M =
[[ -2  -1 -10 -11 -11 -12  -1  15  17 -15   4   2  25 -15  13]
 [ -2  -1  -8  -9  -9 -10  -1  12  14 -12   3   1  21 -13  11]
 [  0   0   0   0   0   0   0   0   0   0   0   0   0   0   0]
 [ 14 -23  37  16  35 -64   8 -15   4   4  35  -3  32  48  13]
 [  2   0  -1  -1  -6  -3   6   1   8   1   3   5  -4  -1   3]]
Rows and columns are numbered from 1.
The entry in the bottom-right corner: 3
The entry in row 2 and column 3 is -8
Give the entry in the bottom-left corner.
A: 2
The entry in the top-right corner: 13
The entry at row 1, column 2 is -1
Give the entry in row 2 and column 2.
A: -1
Give the entry directly above the largest entry.
A: 0
The entry in the top-left corner: -2
The top entry of the column that holds the smallest entry: -12
Give the entry directly above the smallest entry.
A: 0
The entry just left of the largest entry is 32
Give the entry in row 2 and column 1.
A: -2
Give the largest entry.
A: 48
Give the entry in row 3 and column 1.
A: 0
The entry directly below 17 -> 14
The entry just left of -64 -> 35
The smallest entry is -64
The entry directly below the centre entry is -15
Give the entry directly above 37.
A: 0
The entry in row 1 and column 3: -10
The entry directly above 6 is 8
Give the entry directly above the centre entry.
A: 12
Give the entry directly below the largest entry.
A: -1
The entry directly below the smallest entry -> -3
Give the entry just right of the largest entry.
A: 13
The entry just left of -6 -> -1
The entry just left of 11: -13

arr = [[-0.17, 0.16, -0.05, 0.05, 0.03, -0.07, -0.09, -0.03, 0.02, 0.07, -0.04, -0.20, -0.17, 0.08], [0.08, 0.20, 0.01, -0.03, 0.10, -0.19, 0.05, -0.02, -0.01, -0.04, -0.02, -0.19, -0.01, 0.14], [-0.10, -0.18, -0.15, -0.09, -0.07, 0.04, -0.02, -0.11, -0.17, -0.04, -0.06, 0.13, -0.17, -0.14], [-0.16, 0.16, -0.05, 0.05, 0.04, -0.07, -0.08, -0.03, 0.02, 0.07, -0.04, -0.20, -0.17, 0.08], [-0.01, -0.01, -0.08, -0.03, 0.01, 0.15, -0.04, 0.12, 0.08, 0.18, 0.00, -0.10, -0.14, -0.16]]
The entry just left of the largest entry: 0.08
The 2nd largest entry is 0.18
The fourth entry in reading order: 0.05
Give the 2nd entry in reading order.
Answer: 0.16
The entry just left of 0.10: -0.03
The largest entry: 0.20
Give the entry just right of -0.11.
Answer: -0.17

array([[-1.6, -1.0, -1.5, -0.4, -0.1, -1.4,  0.5, -0.2, -0.3, -0.3, -1.1,
        -0.6, -0.9, -1.0, -1.0, -0.5],
       [-1.4, -1.1, -1.4, -0.5, -0.3, -1.4,  0.3, -0.4, -0.4, -0.3, -0.8,
        -0.7, -0.5, -1.2, -1.0, -0.4],
       [-1.8,  0.2, -0.4, -0.7, -1.1, -0.2, -0.9, -2.9, -0.7, -1.0,  0.7,
         0.9, -2.6, -1.1, -2.3, -2.0],
       [-1.5, -0.8, -1.2, -0.5, -0.4, -1.2,  0.5, -0.4, -0.3, -0.3, -0.9,
        -0.7, -0.9, -0.8, -0.9, -0.4],
       [-1.3, -0.7, -1.1, -0.5, -0.3, -0.9, -0.1, -0.5, -0.5, -0.5, -0.8,
        -0.8, -0.5, -1.1, -1.0, -0.3],
       [-1.2, -0.5, -1.1, -0.7, -0.8, -0.4, -1.6, -0.7, -0.5, -0.7,  0.3,
        -1.1, -0.4, -0.7, -0.2,  0.0],
       [ 0.7, -0.3,  0.2, -0.7, -1.1,  0.5, -2.2, -1.3, -1.2, -1.2, -0.5,
        -0.8, -0.7, -0.1, -0.2, -1.3],
       [-2.1, -0.8,  2.3,  1.3, -1.6,  0.9,  0.4,  0.0, -1.8,  0.6,  0.3,
        -2.6, -1.8,  0.1, -2.2, -0.2]])
What is the entry just left of the largest entry?
Answer: -0.8
What is the entry just left of the smallest entry?
Answer: -0.9
The minimum -> -2.9
